Small tables with named rows and columns. After each table, cells are looked up by row and column.

midibo
|  | lapu | feruve | sife | lidugit | telu | kepel |
|---|---|---|---|---|---|---|
| vorutel | 0.056 | 0.082 | 0.020 | 0.026 | -0.016 | -0.052 |
| rimit | -0.060 | -0.160 | -0.043 | 0.026 | -0.426 | 0.355 |
| vokudi | 0.050 | -0.265 | 0.360 | -0.016 | 0.173 | 0.045 |
| gad | -0.056 | 0.605 | -0.521 | 0.187 | 0.459 | 0.050 |
| kemu | -0.020 | -0.054 | 0.129 | 0.078 | 0.030 | 0.011 |
| fim | -0.255 | -0.145 | 0.231 | 0.311 | 0.147 | 0.014 |

rimit, telu => -0.426
fim, lidugit => 0.311
kemu, lidugit => 0.078
vorutel, telu => -0.016
vokudi, lidugit => -0.016
gad, lidugit => 0.187
vorutel, lapu => 0.056
vokudi, sife => 0.360

tebu
columns: ruked, daninob, terepi
fevabog: [52, 169, 92]
pil: [169, 212, 60]
deze: [230, 184, 105]
fir: [130, 197, 213]
kir: [72, 146, 63]
ven: [100, 217, 60]
gar: [130, 173, 40]
girigu: [186, 228, 75]
fiv: [40, 187, 153]
turipod: [63, 149, 179]
nef: [61, 140, 173]
bok: [89, 106, 181]

daninob of nef is 140
ruked of nef is 61
ruked of fiv is 40
daninob of kir is 146
terepi of turipod is 179
ruked of girigu is 186
ruked of deze is 230
daninob of turipod is 149
terepi of girigu is 75
terepi of bok is 181
ruked of fevabog is 52
daninob of ven is 217
daninob of bok is 106
Which row has the largest terepi? fir

Table fas
fields: rosu, vigut, pon, riki, tegi, bov, tegelog
tezul: [0.911, 0.366, 0.972, 0.497, 0.431, 0.501, 0.502]
pibu: [0.633, 0.158, 0.589, 0.743, 0.646, 0.422, 0.460]
mapi: [0.642, 0.135, 0.575, 0.763, 0.637, 0.432, 0.502]

What is the rosu of tezul in fas? 0.911
What is the bov of pibu in fas? 0.422
What is the pon of mapi in fas? 0.575
What is the tegelog of mapi in fas? 0.502
What is the riki of pibu in fas? 0.743
What is the vigut of mapi in fas? 0.135
What is the pon of tezul in fas? 0.972
What is the tegi of tezul in fas? 0.431
What is the rosu of pibu in fas? 0.633
What is the tegelog of tezul in fas? 0.502
What is the riki of mapi in fas? 0.763

zuse =
,sapug,tas,dal,bet,ruz,bifa,lekome,babuli,zapap
ror,140,75,202,125,111,153,183,89,132
kisak,111,122,116,111,136,98,235,139,218
det,67,193,138,112,120,118,194,151,153
dob,137,190,96,79,142,132,95,124,126
lun,133,128,131,182,65,166,35,143,103
dak,76,115,131,212,160,116,115,87,54
nuf,108,106,87,92,207,143,173,123,122
kubebiv,159,86,124,139,165,131,114,50,107

tas of det = 193
zapap of kubebiv = 107
tas of dob = 190
sapug of dak = 76
bifa of lun = 166
babuli of dak = 87
bet of ror = 125
dal of kisak = 116
bifa of nuf = 143
babuli of kubebiv = 50

muli =
           rek  zival  fivuz    von  risenev    bek    rov    lav
leli     55173  44571  63964  53973    22867  19047  66431  58233
kobopib  49586  45604  42885  31510    21969  33325  30520  38289
vad      79449  46819  19079  77214    43534  26053  32415  53424
subab    62227  38965  67400  44141    30974  76145  25403  49653
farugep  45668   4135  27770  36061    64230  46829  77716  26048

What is the risenev of leli in muli?
22867
What is the rov of farugep in muli?
77716
What is the rek of subab in muli?
62227
What is the bek of vad in muli?
26053
What is the fivuz of kobopib in muli?
42885
What is the lav of subab in muli?
49653
Which row has the largest zival? vad

tav
|  | vun | gil | ruk | levosu | kom | rekifor | fip | tunidug | lam |
|---|---|---|---|---|---|---|---|---|---|
| reg | 160 | 126 | 183 | 128 | 153 | 132 | 79 | 131 | 117 |
| zabifup | 145 | 127 | 134 | 130 | 144 | 131 | 124 | 132 | 121 |
| fotugi | 156 | 131 | 135 | 133 | 151 | 132 | 159 | 132 | 121 |
| fezigi | 174 | 71 | 129 | 84 | 164 | 132 | 125 | 131 | 97 |
| pire | 135 | 109 | 127 | 112 | 133 | 132 | 124 | 132 | 126 |
| lufanav | 134 | 115 | 129 | 118 | 132 | 132 | 124 | 132 | 128 |
| ramab | 151 | 118 | 81 | 123 | 149 | 131 | 213 | 132 | 117 |
| talaza | 60 | 203 | 130 | 186 | 74 | 132 | 128 | 132 | 185 |

gil of zabifup: 127
tunidug of ramab: 132
kom of reg: 153
vun of pire: 135
kom of talaza: 74
fip of reg: 79
gil of reg: 126
rekifor of fezigi: 132
vun of ramab: 151
levosu of zabifup: 130
tunidug of reg: 131
vun of lufanav: 134

